One vector is turned by the same rotation once a step. Each row is the vector after some number of steps, and that number follows the row.
The counts run from 0 to 112.
0.19, -0.69, -0.84, 3.47, 2.90, -0.68, 0.37, 2.51, -0.27, -2.09, -0.38, 1.88, 1.70, 0.87, 1.66, -1.95, 0.31, 1.24, 0.30, -0.12, 0.79, -0.61, 2.60, 0.83, -0.10, -1.35, 0.34, 0.83, -0.08, 1.75, -0.82, -1.18, 0.14, 2.54, 1.07, 0.36, 1.17, 0.08, -2.06, 1.11, 6.45, 1.35, -1.89, 0.58, -1.05, -2.08, -2.75, 1.77, 2.06, -0.37 => 36
3.01, -0.51, 0.92, 1.53, 0.80, 2.72, 2.61, 1.68, -0.27, -0.71, -0.64, 4.39, -1.17, -1.79, -0.71, -1.65, 0.64, 1.69, 1.75, -0.37, -1.63, -1.07, 1.72, 3.08, -0.27, 1.41, 1.80, 0.92, 0.50, 1.50, -0.65, -3.24, 2.60, 1.35, -0.75, 0.80, 1.33, 1.10, -0.02, 0.53, 3.98, 1.96, -0.89, 0.40, 0.44, -1.09, -2.05, -1.59, -0.20, -1.26 => 109
1.00, -1.49, 3.47, 2.27, -0.17, 1.11, 1.44, 2.16, -1.90, 1.74, 0.71, -1.67, 2.42, -1.94, 0.02, 0.64, 2.75, -2.75, 0.10, 2.31, -0.82, -0.78, -1.12, 0.42, 1.47, -2.14, -0.36, -0.58, 2.60, -1.50, 0.17, 1.27, 0.78, 0.54, 0.40, 0.55, 0.26, 1.29, -2.02, 1.58, 3.95, 2.42, -2.72, 2.36, 1.69, -1.03, -0.54, 1.27, -1.33, 0.38 => 55
1.76, -3.86, 0.98, -0.29, 0.19, -0.07, 0.18, -0.28, 1.21, -3.42, -0.09, 2.57, 0.42, -2.25, -0.66, -1.24, -0.99, 2.00, -0.86, -1.62, 0.47, -0.56, 2.88, 4.27, -1.39, 2.28, 0.03, 1.32, 0.55, 0.04, 0.57, -0.64, 0.31, 0.76, 1.52, 2.03, 0.11, 0.25, 0.79, 2.40, 4.16, 1.02, -0.34, 1.66, -0.87, -1.37, -1.55, 0.54, -1.36, -1.82 => 106
1.03, -1.50, 2.28, 2.47, 1.23, -2.28, 0.78, 1.70, 0.20, 2.11, 1.03, 0.22, -0.43, -2.20, -1.04, 0.64, 1.96, 0.26, -1.50, -0.11, -2.13, -0.30, 1.25, 1.65, -2.03, 0.60, 2.70, -1.12, -0.28, 0.35, -0.29, 1.74, 1.21, 1.57, 2.39, -1.50, -0.25, 0.96, -1.20, 0.76, 5.18, 3.57, -2.33, 3.13, -0.57, -3.14, 0.22, 0.87, -0.38, -0.31 => 64
3.64, -1.87, 0.82, 1.37, 1.11, 1.57, 1.72, 2.75, -0.66, -0.17, 1.47, 0.61, -0.52, -2.80, 1.76, -2.36, 1.78, -0.04, 0.09, 2.09, -2.72, -1.21, 0.23, 2.30, -0.92, 0.35, 0.04, -0.35, -0.34, -0.72, -0.52, 0.71, 0.47, -1.42, 2.58, 1.23, -1.27, -1.73, 0.15, 2.59, 5.15, 1.97, 1.30, 2.29, 0.82, -1.12, -0.17, -1.69, -0.73, -0.39 => 48
1.32, -0.02, 4.63, 1.26, 0.14, 0.50, -1.82, 2.06, 0.14, -1.58, 0.11, 0.19, 2.06, -2.73, 1.14, -0.26, 1.65, -0.54, 0.80, 1.96, 1.03, -0.87, -1.71, 0.87, 0.15, -1.10, -1.81, 0.25, -0.88, -1.40, 2.49, -2.25, 1.10, 2.17, -0.45, 2.69, 1.97, 0.25, -1.53, -0.15, 3.62, 4.01, -0.55, 3.28, 1.09, -0.13, -1.40, -1.12, -0.70, -1.72 => 14
2.12, 0.04, 2.00, 0.11, -0.04, 0.86, 1.77, 0.69, 0.61, -2.70, -1.71, 4.18, -1.43, -2.19, -0.77, -0.57, -0.11, 1.80, 1.24, -0.39, -0.97, -1.95, 2.22, 2.41, 0.46, 2.54, 1.51, 1.13, 1.45, 0.44, 0.89, -4.05, 1.59, 0.87, -2.11, 1.92, 1.10, 1.81, -0.25, 2.11, 2.75, 1.41, -1.44, 1.21, 0.30, -2.06, -1.90, -1.01, -2.21, -0.18 => 108
2.43, 0.23, 2.68, 1.88, 0.78, 2.48, -0.97, 0.26, 1.95, 0.38, -2.30, -1.96, 3.20, -1.92, -1.70, -0.96, 0.90, -1.29, 0.05, -1.08, -0.78, 0.77, 1.49, 0.73, 1.52, -0.64, -0.14, -1.51, -0.52, -0.52, 3.12, 0.01, 0.54, 0.51, -0.31, 2.21, 1.68, 1.44, 0.05, 0.41, 4.04, 2.25, -3.24, 1.85, 0.20, -3.12, -0.75, -1.38, -1.23, 1.25 => 96
0.45, -0.73, 1.92, 2.22, 0.77, 0.68, 2.98, 2.51, -2.85, 0.15, 0.86, -0.80, 2.88, -1.47, 1.55, 0.94, 1.92, -1.13, 0.24, 1.84, 1.45, -1.10, -1.04, -0.50, 0.85, -0.64, -1.90, -0.37, 3.69, -2.46, 0.58, -0.19, -0.13, -2.18, 0.20, 0.82, 1.29, 0.85, -1.01, 2.38, 3.44, 2.63, -1.86, 2.20, 0.76, -1.57, -1.54, 1.37, -1.85, 0.76 => 54
2.71, 0.10, 2.00, 3.49, 1.88, 2.60, -0.47, 3.64, 2.11, -1.77, 1.71, 0.61, 0.16, -2.54, -0.97, 0.11, 0.13, 1.70, 1.49, -0.29, -2.55, -0.42, 2.21, 2.53, 0.69, 1.13, 0.46, 2.02, -0.51, -1.24, 1.72, -0.18, 2.67, 0.76, 2.80, 0.91, 0.46, 1.03, 0.75, 1.49, 4.26, 1.19, -0.11, 2.51, -0.53, -0.95, 1.27, -0.60, 0.42, -2.52 => 7
1.85, 0.35, 3.94, 1.58, -1.27, 0.14, 0.04, 0.89, 1.24, -0.26, -2.55, 0.27, 0.91, -0.27, 2.12, -0.04, 0.93, 1.18, -1.32, 1.25, 1.70, -5.07, 1.47, 1.89, -0.03, 2.34, 0.81, 1.17, 2.08, -0.24, 0.26, -2.75, 0.90, -1.25, -0.50, 0.65, -1.87, 3.07, -0.47, 1.03, 3.99, 3.20, -0.64, 0.24, 0.73, 0.34, 0.36, -0.29, -2.46, 1.59 => 83
2.07, -1.50, 1.43, 4.00, -0.58, -0.96, 1.42, 0.78, 1.87, -2.20, 0.74, 2.35, 0.89, -0.21, -1.97, -2.19, -1.04, 2.14, -0.58, -1.72, -0.32, -1.69, 1.98, 0.46, -3.38, 1.63, 0.29, 0.69, -1.04, 0.47, -0.59, -0.67, 1.51, 2.65, 1.19, -1.48, 0.01, 2.54, 0.41, 0.88, 3.14, 2.98, 0.50, 3.32, -1.86, -1.29, -0.79, -1.32, 0.51, -2.53 => 3
0.91, -2.01, 5.58, 1.73, -0.80, -0.02, -1.37, 1.64, 0.44, -0.79, -0.05, -0.16, -0.22, -3.43, 0.03, 2.06, 1.30, -0.28, 0.79, 0.38, 0.02, -2.72, -0.83, 3.25, 0.95, -0.13, 1.15, 2.69, 0.12, -1.78, 2.12, -0.52, 1.42, 1.54, -0.14, 2.63, -1.05, 1.60, -1.21, -0.50, 5.05, 2.60, -0.57, 3.21, 1.00, 0.49, 0.10, 0.45, -0.32, -0.33 => 80
2.97, 0.08, 1.51, 1.65, 0.79, 1.27, 1.56, 3.49, -1.62, -0.60, 0.91, 1.58, 0.10, -2.81, 2.38, -2.00, 1.69, 1.07, 1.48, 1.52, -0.30, -2.75, -0.21, 2.39, -0.48, 0.67, -0.46, -0.06, 0.47, -1.06, 0.11, -3.28, 1.55, -2.89, 0.96, -0.17, 0.42, 1.07, -0.45, 2.76, 2.22, 0.92, -1.94, 1.11, 1.31, -1.62, -1.02, 0.12, -3.17, 0.77 => 46
-0.35, -1.23, 0.27, 1.58, 2.82, 0.56, 0.85, 0.90, 0.20, -4.04, -1.97, -0.26, 2.89, -0.70, 0.85, -0.92, -1.47, 0.93, 0.17, -0.29, 0.34, 0.21, 3.15, -0.03, 2.25, 0.30, -0.56, 0.77, 1.17, -0.76, 3.11, -0.29, -1.09, 0.08, 2.01, 2.25, 0.84, -0.53, -0.78, 3.20, 4.50, 0.25, -1.15, 2.23, -1.05, -4.19, -1.09, 1.13, -1.83, 1.15 => 33
1.98, -0.77, 0.73, 2.60, 1.53, 1.48, 2.21, 1.21, 1.68, -0.92, -0.97, 0.09, 2.30, -1.15, -0.76, -1.43, 0.96, -1.80, 2.04, -1.02, -0.03, 1.65, 0.74, -0.40, -0.12, -1.66, -0.89, -2.05, 1.58, -0.99, 2.60, -1.66, -0.97, 0.91, 0.70, 0.75, 0.63, 2.32, -1.12, 1.57, 2.36, 3.44, -2.57, 3.10, -0.32, -4.42, -1.00, 0.44, -3.83, 0.91 => 30
1.33, -1.35, 0.84, 1.68, 1.31, 1.74, 2.43, 3.48, -1.23, -1.92, 1.96, 2.69, -0.29, -0.95, 2.92, -2.47, 0.30, 2.66, 0.62, 0.65, 0.22, -2.51, 0.25, 3.31, -0.45, 1.32, -0.33, 0.70, 1.74, -0.64, -1.46, -2.42, 0.20, -1.63, 2.28, -0.55, 0.70, 1.40, -0.10, 3.22, 3.41, 0.67, -0.79, 0.53, 0.61, -1.01, -2.09, 0.66, -1.19, -0.89 => 45
2.13, 0.16, 2.29, 2.83, 0.28, 0.55, 0.97, 2.48, 1.02, -3.21, 1.21, 0.98, 1.12, -1.78, -0.32, -0.27, -0.59, 2.18, 1.62, -1.72, 0.15, -1.59, 0.72, 0.34, -0.90, 1.42, 0.14, 0.72, -1.38, -1.37, 2.43, -2.53, 2.25, -0.81, 0.14, -0.42, 1.52, 4.27, 0.30, 1.73, -0.26, 1.90, -1.62, 3.70, -0.47, -3.08, -0.64, -0.42, -2.83, -0.45 => 5
1.35, -3.87, 1.25, 1.11, 1.16, -2.39, -1.07, 0.70, -0.92, -2.31, 1.23, 2.25, 0.74, -1.75, 1.12, -1.92, -0.28, 0.95, -0.77, 0.13, 0.43, -1.14, 1.14, 2.36, -1.76, -0.86, -0.43, 0.81, -1.96, 0.68, 0.19, 0.22, -0.60, 0.99, 2.98, 1.99, -1.34, -0.77, -1.10, 2.36, 5.35, 1.54, 0.05, 3.69, -0.81, -0.61, -1.86, 1.51, -0.95, -1.80 => 40
-1.90, -0.79, 2.33, 1.77, 1.11, -1.45, 1.12, 1.74, -0.88, 0.50, 0.50, -0.30, 1.03, -0.79, 2.80, 0.38, -0.14, 1.65, -3.00, 0.39, 0.10, -1.79, 0.56, 0.16, -1.57, 1.09, 1.95, -1.77, 0.30, -1.35, 0.66, -0.01, -0.01, -0.68, 1.13, -1.10, 2.41, 2.05, -0.49, 0.57, 4.34, 2.51, -4.28, 2.08, 0.07, -2.65, -1.87, 2.11, -1.19, 1.72 => 62
1.75, -0.55, 1.82, 3.20, 0.59, 2.50, 0.60, 0.61, 2.09, -0.80, -1.58, -2.54, 4.86, -1.31, -0.32, -1.28, 1.04, 0.74, 0.99, -1.81, 1.03, 0.04, 2.45, 0.47, -0.29, 0.24, -1.80, -1.94, 0.74, -1.93, 2.79, -0.53, -0.41, -1.50, 0.53, 0.85, 2.20, 2.37, 0.87, 1.54, 2.66, 2.02, -3.37, 1.17, -0.52, -3.40, -1.57, -0.29, -1.79, 1.61 => 95
-0.85, -1.66, 1.21, 2.66, 1.14, 1.38, 4.78, 2.95, -2.81, -0.69, 1.02, -1.66, 2.12, -1.04, 1.64, -0.33, 0.90, 1.19, -0.32, 2.34, 1.00, -0.94, -0.86, 0.10, -0.44, 0.62, -2.15, 0.28, 3.02, -2.08, -0.65, 0.72, -0.37, -0.12, 1.06, 0.49, 1.22, 0.45, -0.64, 1.86, 4.02, 2.70, -1.01, 1.83, 0.13, -0.35, -3.09, -0.05, 1.25, -0.45 => 53
1.71, 0.57, 4.48, 1.24, 0.12, 0.20, 1.13, 0.64, 1.60, -0.09, -0.41, -1.35, 1.09, -2.18, 3.07, -1.10, 1.55, 1.36, -0.84, -0.58, -0.37, -2.37, -1.13, 0.74, -1.85, 1.92, 0.46, -1.40, -1.14, -2.34, 2.33, -2.46, -0.56, -2.86, -0.26, 0.72, 0.71, 2.05, 1.15, 0.64, 2.11, 4.33, -0.87, 2.73, 0.25, -0.48, -1.18, -2.06, -1.04, 1.82 => 87
1.38, 0.53, 2.08, 2.85, 0.10, 0.48, 1.07, 3.76, -0.89, -2.40, 0.05, -0.55, -0.26, -2.67, -1.50, 0.94, -0.31, 0.82, 1.70, 0.38, -1.31, -1.47, 2.75, 1.35, 0.03, -0.25, 1.13, 1.19, -0.51, -2.70, 1.60, -0.56, 2.54, -1.17, 0.51, 0.16, 2.42, 1.86, 1.29, -0.07, 2.70, 2.12, -3.01, 2.85, 0.48, -3.63, 1.10, 0.23, -2.05, 1.27 => 71
2.24, -0.05, 4.70, 1.84, 0.89, -0.14, 1.65, -0.19, 1.94, 1.87, -0.90, -1.73, -0.26, -2.40, 0.47, 0.51, 1.34, 1.20, -0.18, -0.47, -2.95, -1.12, -0.74, 0.93, -0.61, 2.03, 0.99, -1.27, -1.36, -1.17, 2.20, 0.10, 0.21, -0.83, 0.03, 1.11, -0.20, 1.51, 0.49, 0.86, 3.63, 5.59, -0.98, 3.31, 0.01, -1.34, -1.12, -2.70, -0.89, 0.14 => 88
0.76, -1.75, 0.62, 1.38, 1.06, -1.14, -0.49, 1.67, 1.02, -0.91, -0.72, 0.46, 3.27, -0.83, -0.36, -1.58, 1.35, 1.39, -0.56, -1.40, 2.95, -0.99, 2.01, 3.42, -3.44, 0.61, -0.98, 0.75, -1.47, 1.04, -0.17, -1.73, 0.55, 1.91, 0.94, -0.44, 1.96, 1.53, -1.55, 0.67, 5.04, 2.47, -2.87, 0.60, -1.13, -1.56, -2.90, 1.79, 1.08, -1.94 => 102
0.27, 0.23, 0.13, 2.15, 1.70, -0.23, 0.32, 0.92, -0.46, -2.48, -2.94, 1.97, 1.52, -0.25, 0.75, -0.39, -0.99, -0.14, 0.50, 0.65, -0.96, -0.87, 3.46, -0.07, 3.04, -1.12, 1.04, 0.73, 0.32, 0.32, 2.38, -1.20, 0.17, 1.07, -0.36, 2.47, 1.56, 0.05, -1.30, 1.79, 4.44, 0.75, -2.32, 1.10, -0.60, -4.56, -0.73, 1.15, -2.30, 1.29 => 34
0.75, -1.12, 1.33, 3.21, 0.67, 0.24, 2.11, 2.23, 1.17, -3.62, 1.47, 1.31, 2.53, -0.50, -0.12, -1.55, -1.57, 3.44, -0.20, -2.15, 0.79, -1.05, 2.68, 0.10, -2.72, 2.58, -0.80, 0.95, -0.87, -1.37, 0.68, -2.01, 2.54, 0.37, 1.37, -1.93, 1.19, 3.86, 0.94, 2.10, 1.58, 2.33, -0.50, 2.64, -1.55, -1.84, -0.64, -0.76, -0.39, -1.32 => 4
1.07, 0.04, 2.84, 1.85, -0.07, 1.18, 0.96, 1.00, 1.86, -0.09, -0.12, -1.51, 1.10, -0.72, 3.69, -2.59, 0.80, 2.56, -1.07, -0.53, 0.91, -2.64, -0.47, 1.83, -3.35, 2.71, -0.05, -1.02, -0.30, -2.03, -0.71, -1.65, -0.14, -2.05, 1.45, -0.53, 0.06, 2.19, 1.47, 0.47, 3.50, 4.67, -0.14, 0.71, -0.09, -0.25, -2.07, -2.05, 0.34, 1.54 => 86
-0.36, -2.08, 2.01, 3.52, -1.04, -0.47, -0.02, 3.04, -0.76, -3.29, -0.22, -0.66, 1.50, -0.68, -0.59, -1.95, 0.16, 0.62, -0.06, 0.61, 2.63, -3.05, 0.35, 1.46, -2.52, -0.90, -1.19, 2.42, -2.19, -1.41, -1.07, 0.58, 0.93, 0.98, 0.73, 0.90, 0.75, 0.30, 0.13, -1.31, 5.08, 2.83, 0.92, 2.52, -0.69, 0.92, -1.47, -1.28, 2.66, -0.62 => 77
1.40, -0.18, 0.95, 2.77, 0.45, -1.20, -0.43, 0.85, 0.46, 0.30, -1.88, 2.12, 1.77, -0.47, -1.63, -1.49, 2.04, 0.44, -0.99, -0.45, 1.20, -0.67, 2.41, 1.82, -1.45, -0.41, 0.85, 0.38, -0.94, 2.16, 0.01, -1.17, 1.22, 3.76, -0.65, 0.57, 1.92, 0.99, -1.62, 0.15, 5.67, 3.12, -2.93, 0.47, -1.04, -1.35, -3.49, 0.60, 2.24, -2.10 => 101
0.48, -0.38, 1.29, 3.10, 0.84, 0.68, 2.51, 3.33, -0.94, -3.37, 0.63, -0.57, 0.00, -1.82, -0.86, -0.71, -1.14, 1.80, 1.23, -0.26, 0.44, -2.04, 2.01, 1.47, -1.07, 0.22, -0.24, 0.81, -0.41, -2.83, 0.96, -0.24, 1.97, -1.67, 2.13, -0.65, 2.10, 2.98, 1.50, 0.71, 2.67, 1.08, -2.56, 2.86, -0.73, -4.04, -0.09, 0.70, -1.23, 1.86 => 70
0.95, -0.93, -0.37, 2.57, 2.33, 1.33, 3.24, 2.05, 1.85, -1.85, -0.50, -0.54, 2.82, 0.11, 0.32, -2.74, 0.61, 0.44, 1.40, -0.68, 1.54, 1.32, 0.63, -0.20, -2.02, -0.39, -2.28, -0.99, 2.41, -1.02, 0.89, -1.53, -1.02, -0.33, 1.48, -0.08, 1.76, 1.89, -0.91, 1.90, 1.42, 3.58, -1.31, 1.96, -0.86, -3.95, -1.49, 0.12, -2.61, 0.32 => 29
-2.15, -2.02, 1.47, 3.14, 0.74, -0.35, 1.78, 0.94, -0.56, -0.99, 1.14, -0.35, 1.21, 0.15, 2.62, -0.74, -0.73, 1.94, -2.91, 0.04, 0.31, -1.70, 0.40, 0.54, -1.88, 0.42, 1.78, -1.36, 0.56, -0.68, -0.38, 0.59, -0.19, 0.52, 1.75, -1.68, 1.86, 1.13, 0.79, 0.14, 5.72, 2.23, -3.16, 1.54, -0.22, -2.55, -2.14, 0.34, 1.71, 1.76 => 61
0.61, -2.58, 0.86, 3.15, 2.77, 1.79, 0.23, 0.79, 1.30, -2.88, -0.63, -0.02, 1.75, -1.35, -0.77, -1.90, -1.29, 0.42, 0.76, -1.80, -0.85, 1.90, 2.44, 0.80, 0.61, -1.64, -0.62, 0.75, 0.69, -0.72, 2.84, 1.54, -0.99, 1.32, 3.78, 2.27, 0.66, -0.88, 0.17, 2.38, 4.79, 1.37, -0.64, 2.51, -1.82, -3.50, -0.55, 0.15, -0.46, -0.10 => 32
